In the rows, zero is written as 128.
Each path below is one point turned by a fixed rotation once a step. After each direction that follows a path, write how fast that rotation turns it, in deg/step (0 if it stays still).
Each turn is a multiple of 5 degrees from 10 to 175, or 0.
Each row of a path follows its step; steps can be skipped.
path 1
step 0: [128 118 136 123 114 105 131 117 117 122 135 126 124 124 127 126 134 131
 121 123 124 129 128 127 141 132 128 115 134 126 123 135 135 115 132 129
 137 139 124 109 124 136 136 124 129 117 135 128 139 128 133 112 120 136]
step 2: [137 126 138 116 121 123 128 144 127 132 132 117 137 126 115 128 117 116
 134 117 138 140 141 128 139 120 124 121 139 118 130 130 139 126 133 124
 127 130 132 123 126 135 143 129 144 127 134 121 128 120 132 135 132 111]
step 3: [125 130 134 124 121 125 123 118 124 126 121 123 131 125 128 129 133 139
 140 141 148 128 140 127 136 129 143 112 121 123 129 121 135 131 128 131
 132 111 117 122 132 129 132 118 139 126 146 130 126 130 146 138 135 122]
step 4: [125 122 131 121 130 123 131 129 125 126 121 133 125 139 134 134 123 137
 135 141 129 130 125 119 131 126 127 132 111 128 136 131 131 119 150 116
 129 124 144 127 126 127 140 115 143 123 146 118 128 128 132 120 114 117]
step 5: [132 119 140 121 127 124 124 118 123 121 139 128 123 125 132 132 125 126
 131 130 129 136 122 146 125 117 148 125 126 133 121 132 128 117 134 138
 117 132 122 128 125 124 141 136 151 130 143 128 127 135 122 116 120 135]
step 6: [126 117 125 126 129 130 110 116 116 123 122 115 129 126 125 138 132 122
 123 132 134 132 136 144 137 145 118 129 135 121 124 134 108 134 135 116
 124 132 126 127 117 132 133 131 140 127 146 121 132 129 125 121 127 123]
step 7: [126 137 133 126 118 116 138 123 119 133 117 143 139 121 133 128 118 117
 113 132 139 147 138 132 134 131 123 118 131 122 126 133 131 122 124 123
 130 125 121 129 110 131 135 132 137 113 134 115 127 132 124 132 120 132]
step 9: [136 133 141 120 119 134 132 131 119 139 137 127 129 131 113 144 123 139
 117 131 127 127 123 130 142 115 131 125 117 116 143 128 125 129 134 120
 131 130 130 115 128 140 131 119 137 118 144 129 133 122 126 127 132 139]
step 10: [126 121 121 119 122 123 118 112 126 126 139 130 130 119 129 127 127 129
 121 137 119 117 149 132 139 111 138 128 114 134 128 118 132 128 124 129
 121 118 132 122 113 134 134 124 135 120 140 138 133 126 127 131 114 123]
step 11: [116 117 135 129 131 121 117 126 112 132 129 130 122 127 132 132 132 123
 136 116 125 124 134 131 139 126 119 135 120 114 135 131 141 135 133 129
 136 133 125 130 117 141 154 123 140 132 128 122 134 139 124 121 122 120]
Directions:
[126 126 133 133 129 132 127 129 126 128 126 130 127 128 128 126 133 128
 129 127 127 122 127 130 128 131 129 125 128 124 127 126 126 130 126 127
 131 127 131 130 128 131 128 129 128 131 131 127 130 131 132 126 130 129]
140
[129 127 128 129 128 126 128 130 130 125 127 132 128 130 131 124 125 127
 127 130 130 126 131 130 126 129 124 128 123 128 130 127 130 127 125 127
 125 130 131 129 122 127 127 124 124 128 130 127 127 130 130 128 124 129]
115
path 2
step 0: [138 126 128 121 122 119 127 124 117 133 126 126 126 135 123 123 129 124
 132 130 138 145 124 137 127 132 123 115 140 143 140 127 133 120 113 141
 132 121 141 137 139 128 116 132 124 109 119 135 138 119 127 141 125 121]
step 2: [125 127 125 131 149 128 133 130 119 143 138 148 133 144 121 123 137 141
 125 122 124 118 126 129 135 132 139 134 125 141 127 109 124 142 120 125
 129 137 125 124 123 127 130 133 128 121 112 136 119 134 128 121 123 134]
step 3: [118 138 129 119 117 125 129 145 145 123 120 145 144 132 117 137 131 123
 124 122 137 128 138 137 126 137 123 133 129 134 137 129 133 117 133 134
 141 124 129 127 128 118 111 130 116 129 126 123 133 114 130 130 122 123]
step 4: [123 133 139 118 115 123 137 137 130 132 129 125 123 126 126 122 136 126
 120 132 125 122 117 127 138 123 132 121 120 112 124 137 132 122 129 128
 116 124 128 113 135 141 139 124 128 109 129 136 103 118 132 136 138 125]
step 5: [142 129 126 133 129 122 132 123 119 120 128 126 130 138 128 115 118 141
 113 116 126 111 138 134 131 144 138 123 144 130 122 124 138 130 136 121
 129 123 124 136 130 140 129 123 129 129 114 128 137 139 146 135 125 130]
step 7: [121 130 127 140 123 133 117 129 107 121 137 135 132 127 125 129 122 114
 120 120 122 125 124 114 124 115 128 120 125 135 134 128 114 126 126 129
 135 118 130 117 129 136 122 106 127 112 125 134 117 122 124 126 125 112]
step 8: [128 133 117 128 127 133 121 129 131 140 119 120 124 127 123 129 134 141
 132 119 136 125 132 153 131 137 153 119 137 131 131 123 116 137 118 135
 134 124 120 120 142 123 131 126 115 125 124 127 126 139 123 143 128 130]
step 9: [135 126 125 122 132 130 143 125 140 128 122 132 139 122 126 111 140 138
 117 125 133 121 122 138 132 116 122 118 122 143 123 131 128 132 138 122
 130 135 142 134 124 118 111 130 128 140 131 141 116 114 132 122 129 123]
step 10: [131 129 123 117 120 129 134 132 129 128 138 139 129 135 122 127 125 132
 115 133 117 129 127 118 120 136 127 135 131 134 135 110 141 112 116 131
 138 133 139 112 138 141 138 128 124 116 129 133 123 135 127 119 139 114]
step 11: [124 140 126 131 118 119 118 128 128 114 135 124 132 141 125 134 141 131
 136 128 124 113 126 143 120 134 130 133 133 131 123 135 124 122 130 114
 125 117 125 124 139 132 134 135 121 122 124 142 135 115 134 141 110 143]
Directions:
[126 128 127 129 125 126 125 125 127 132 131 131 128 128 126 125 126 129
 128 129 125 128 129 125 128 131 128 125 128 129 124 125 125 128 128 127
 129 132 126 128 127 129 126 129 125 124 127 125 133 130 130 132 132 127]
135
[121 128 123 128 129 128 128 130 133 130 125 132 129 127 127 127 129 128
 130 127 129 126 131 128 130 125 130 128 128 126 129 126 125 133 127 129
 129 127 128 128 125 123 128 125 128 127 127 125 124 129 126 128 129 125]
65
[128 131 127 127 127 127 128 132 125 126 129 125 124 128 129 129 128 129
 125 129 128 127 129 126 126 128 125 128 127 129 125 125 125 126 129 128
 126 130 126 123 127 129 132 125 133 127 129 125 125 128 125 129 128 122]
120
[132 125 128 126 126 130 128 133 126 126 126 130 125 129 126 127 131 132
 131 129 131 128 134 128 129 131 125 128 127 129 128 130 125 131 125 127
 126 130 130 130 130 126 123 129 130 129 128 127 129 127 131 128 125 129]
120
path 3
step 0: [122 134 118 115 130 132 130 131 115 141 134 126 123 126 125 132 132 120
 121 139 140 138 119 134 132 112 115 127 125 131 133 135 124 137 132 129
 130 115 132 128 125 126 131 134 121 145 137 128 133 133 133 121 143 132]
step 2: [136 139 130 128 123 120 125 144 124 142 134 127 137 127 125 124 112 126
 127 125 136 139 141 139 128 128 121 122 128 111 123 126 116 133 146 124
 118 126 121 119 124 125 131 127 114 129 128 125 134 128 124 127 127 132]
step 3: [134 140 127 135 134 139 138 120 128 135 135 135 115 128 131 122 124 120
 128 133 126 127 125 131 123 113 108 119 117 130 123 127 117 125 133 127
 140 117 128 128 119 116 133 138 121 130 142 131 131 126 119 123 137 133]
step 5: [125 125 136 114 127 124 128 127 130 137 130 135 135 142 131 118 114 116
 137 122 137 141 127 134 140 128 113 116 123 123 129 127 111 128 128 120
 120 118 122 121 123 128 126 122 120 135 119 132 141 124 133 120 132 128]
step 6: [135 136 119 130 122 145 123 126 140 136 136 153 125 139 123 125 128 129
 119 124 126 130 127 137 120 107 123 119 127 116 123 130 123 121 129 132
 129 128 125 120 121 124 129 127 113 124 134 126 128 131 124 120 122 130]
step 7: [133 132 128 138 110 131 132 127 118 116 129 121 131 136 134 110 121 134
 129 130 124 133 138 144 114 121 114 123 131 126 134 118 120 133 129 125
 132 120 124 123 128 134 138 134 126 125 121 137 135 137 123 121 135 133]
step 8: [129 128 133 121 133 136 133 129 128 136 141 137 128 135 131 119 130 129
 130 117 135 139 125 120 123 138 116 119 125 140 144 137 120 133 128 127
 131 122 124 125 123 120 124 135 112 133 117 136 137 131 128 114 124 146]
step 9: [130 136 127 127 128 145 127 125 124 118 133 146 132 149 135 113 128 122
 129 129 150 119 127 135 127 117 130 123 126 117 122 130 121 118 127 138
 126 129 133 127 125 134 123 129 118 131 119 134 125 129 135 131 126 129]
step 10: [127 127 127 137 117 122 131 130 127 132 133 134 135 136 129 114 138 139
 131 131 128 127 124 146 112 130 114 117 131 119 134 121 120 131 124 124
 125 115 119 115 136 124 130 126 121 123 120 131 129 115 132 120 118 116]
step 11: [129 139 138 113 113 137 129 124 126 132 133 133 116 121 138 123 134 129
 120 127 128 133 126 135 113 125 120 118 117 129 137 143 123 122 132 132
 140 125 134 117 136 128 121 127 124 133 116 128 138 141 124 122 125 134]
Directions:
[131 125 125 127 128 128 129 125 122 127 132 127 127 133 126 131 129 125
 126 127 130 126 129 127 129 132 127 132 127 133 131 128 127 127 131 129
 129 127 130 131 126 124 128 128 128 128 128 132 129 130 129 130 129 127]
85
[126 126 128 129 125 129 124 128 130 126 128 130 126 130 129 125 128 131
 129 128 130 128 127 128 124 130 127 124 126 132 126 128 133 126 130 132
 127 129 127 130 131 128 127 130 129 125 124 131 130 128 134 126 126 128]
20
path 4
step 0: [130 133 126 124 115 114 122 114 114 143 136 143 136 135 139 133 121 118
 124 140 133 125 138 134 135 123 122 140 123 130 129 129 115 126 136 121
 126 138 129 132 124 137 122 137 136 134 110 123 141 124 141 133 131 132]
step 1: [145 124 114 124 110 113 122 132 117 119 133 132 130 127 138 129 130 121
 137 139 125 118 131 130 127 134 125 124 128 121 125 115 133 143 122 136
 124 145 130 133 132 131 113 134 145 138 124 126 135 128 120 125 131 115]
step 2: [126 114 111 127 123 114 117 137 137 125 130 125 133 109 134 118 134 144
 138 132 127 124 126 130 129 129 117 121 137 107 118 133 128 145 128 129
 126 131 138 120 140 132 130 122 132 118 127 117 125 134 131 134 139 124]
step 3: [116 135 129 123 137 130 118 149 129 145 136 134 120 123 130 115 142 140
 121 123 135 134 123 132 126 134 114 124 132 114 133 120 116 129 129 116
 123 134 140 133 126 140 128 128 124 125 114 126 131 122 136 136 143 135]
step 4: [134 143 133 122 125 122 123 141 126 127 127 147 129 134 131 119 147 125
 103 130 137 129 120 140 128 119 130 128 132 131 124 112 121 122 129 116
 135 136 127 131 142 135 119 129 126 137 133 131 128 124 114 116 136 131]
step 5: [133 128 118 129 117 121 126 125 132 124 124 127 135 136 124 121 141 125
 117 143 123 124 130 118 132 133 129 124 154 134 129 133 132 129 130 129
 138 117 137 124 148 137 118 122 109 137 125 126 132 138 121 109 129 126]
step 6: [127 131 119 130 129 125 134 130 138 130 127 122 129 120 117 124 117 137
 138 123 126 118 124 124 125 134 118 109 135 140 132 128 135 118 124 125
 121 120 146 137 137 148 124 129 122 131 108 120 127 138 126 116 118 142]
step 8: [121 120 139 126 124 134 137 131 122 125 124 127 144 133 132 123 135 117
 114 124 119 116 157 132 122 129 129 129 139 132 129 129 128 132 116 132
 148 129 127 136 133 130 134 141 132 118 130 126 126 123 123 121 144 137]
step 9: [117 118 136 133 134 123 134 133 122 120 113 129 132 130 127 128 115 125
 136 133 134 115 143 142 135 131 123 139 151 131 126 127 130 113 133 134
 134 125 134 133 134 132 106 138 128 118 134 117 130 131 129 134 127 133]
step 11: [127 132 129 120 120 126 118 128 131 143 126 129 153 122 129 136 138 142
 122 122 136 114 130 129 133 132 131 129 117 126 133 130 116 140 116 145
 139 127 143 131 121 124 134 127 139 136 137 125 119 124 122 134 116 138]
Directions:
[125 129 126 123 126 126 129 126 128 129 130 125 130 128 128 127 128 128
 131 128 129 125 123 129 128 132 129 127 126 129 127 128 132 129 127 128
 125 125 133 125 128 127 130 130 128 125 127 132 127 127 123 130 129 128]
80
[128 126 125 128 128 126 128 125 128 127 127 128 132 125 129 128 132 126
 128 127 129 127 127 122 125 125 130 130 129 127 125 130 127 131 133 124
 130 125 124 126 126 128 130 127 128 125 129 128 124 130 127 125 131 127]
130
[130 123 130 128 129 128 126 126 126 130 128 128 127 129 129 128 128 128
 134 128 125 124 134 133 128 128 127 130 124 130 130 130 130 127 130 127
 130 123 126 130 128 131 129 131 125 128 129 128 126 126 126 127 127 129]
35
[129 129 124 128 132 127 127 126 128 129 130 127 129 127 127 128 127 130
 129 130 129 132 127 128 127 131 130 130 128 131 129 126 127 128 125 122
 128 132 124 129 126 132 124 131 127 125 129 130 127 127 129 130 125 133]
110
path 5
step 0: [112 129 111 123 127 130 111 127 125 138 129 124 130 115 140 119 129 138
 120 120 141 136 115 128 140 121 125 132 132 124 137 117 133 130 116 123
 135 126 125 140 126 116 129 129 139 120 130 139 122 143 124 116 123 124]
step 1: [120 125 129 127 139 127 127 143 116 116 134 133 122 135 126 140 106 118
 111 128 130 117 126 136 126 130 125 128 122 143 128 122 129 143 144 123
 132 126 135 123 125 125 114 126 110 126 131 122 122 131 138 132 131 140]
step 3: [125 139 129 143 114 141 132 136 118 122 124 142 132 116 128 118 123 121
 142 139 134 125 127 142 139 125 113 125 132 123 120 126 134 130 146 127
 134 133 121 127 112 136 132 127 121 118 126 135 125 132 142 129 119 136]
step 4: [137 126 124 111 134 132 131 127 117 136 125 126 129 137 129 130 128 136
 123 129 123 118 143 126 115 139 126 134 123 131 135 134 131 117 131 109
 126 134 127 121 126 115 128 147 147 110 145 126 137 133 134 116 128 130]
step 6: [123 119 120 139 135 136 137 126 116 127 127 118 135 126 130 130 125 124
 138 139 120 135 126 122 127 139 141 131 134 125 123 138 120 123 150 135
 122 147 120 132 123 121 132 137 135 127 137 127 138 113 116 127 135 110]
step 7: [137 131 119 122 120 133 134 119 137 101 119 127 118 125 119 117 133 129
 143 131 129 135 143 125 124 122 130 129 121 125 140 137 146 122 122 135
 131 114 124 131 135 126 121 118 128 124 126 124 119 127 139 115 140 131]
step 8: [119 111 124 115 140 124 126 130 119 136 126 124 139 111 123 122 134 137
 129 117 134 118 116 132 130 122 142 122 127 114 128 115 124 134 129 142
 141 128 123 132 134 111 121 144 124 125 128 125 140 131 120 129 125 122]
step 9: [124 128 124 125 130 132 109 138 135 101 134 117 124 145 137 130 124 112
 117 126 125 139 111 118 129 125 130 118 126 145 133 134 127 132 130 130
 134 128 123 134 131 124 126 127 126 124 130 124 114 129 127 131 145 129]
step 10: [114 132 124 120 127 124 133 113 109 135 120 141 135 113 129 138 123 130
 125 116 125 132 135 124 138 123 134 139 117 132 146 126 124 147 133 135
 121 124 127 135 131 140 128 120 118 136 122 135 138 123 127 122 138 119]
step 11: [126 132 120 115 123 144 119 135 123 120 134 124 124 140 134 113 134 135
 133 137 135 124 115 156 132 117 129 132 133 134 129 129 141 132 133 119
 129 132 115 123 129 137 130 137 120 127 116 134 123 137 127 138 121 136]
Directions:
[129 130 125 123 129 128 128 131 127 131 122 127 127 127 128 125 129 128
 126 129 130 124 128 128 130 127 125 127 129 126 128 127 130 125 128 126
 129 129 128 126 133 122 126 128 128 129 129 129 126 129 127 127 128 134]
95
[129 127 124 129 127 125 126 126 130 128 128 129 126 128 130 127 124 130
 131 132 129 127 129 126 126 126 131 128 131 127 128 128 129 129 127 136
 125 129 129 129 127 124 126 131 129 129 128 122 126 125 128 126 127 128]
40
[127 129 127 127 127 130 129 131 127 131 126 134 129 128 126 128 128 126
 126 131 127 131 126 125 126 129 130 129 128 128 129 129 125 123 128 132
 125 130 127 125 128 131 131 126 124 129 128 128 124 127 126 128 133 127]
95
[129 128 132 125 128 128 127 127 127 124 126 128 126 127 127 128 128 132
 128 125 130 132 127 129 125 126 133 125 132 123 127 129 125 129 130 127
 130 130 128 131 132 127 126 125 130 130 130 129 127 128 129 129 132 127]
35
[128 129 129 124 125 126 132 128 129 128 133 125 128 128 132 124 127 128
 126 131 128 126 131 125 132 130 131 127 128 126 124 126 124 128 127 127
 126 126 129 127 126 129 131 125 129 131 127 125 128 131 129 131 129 127]
0
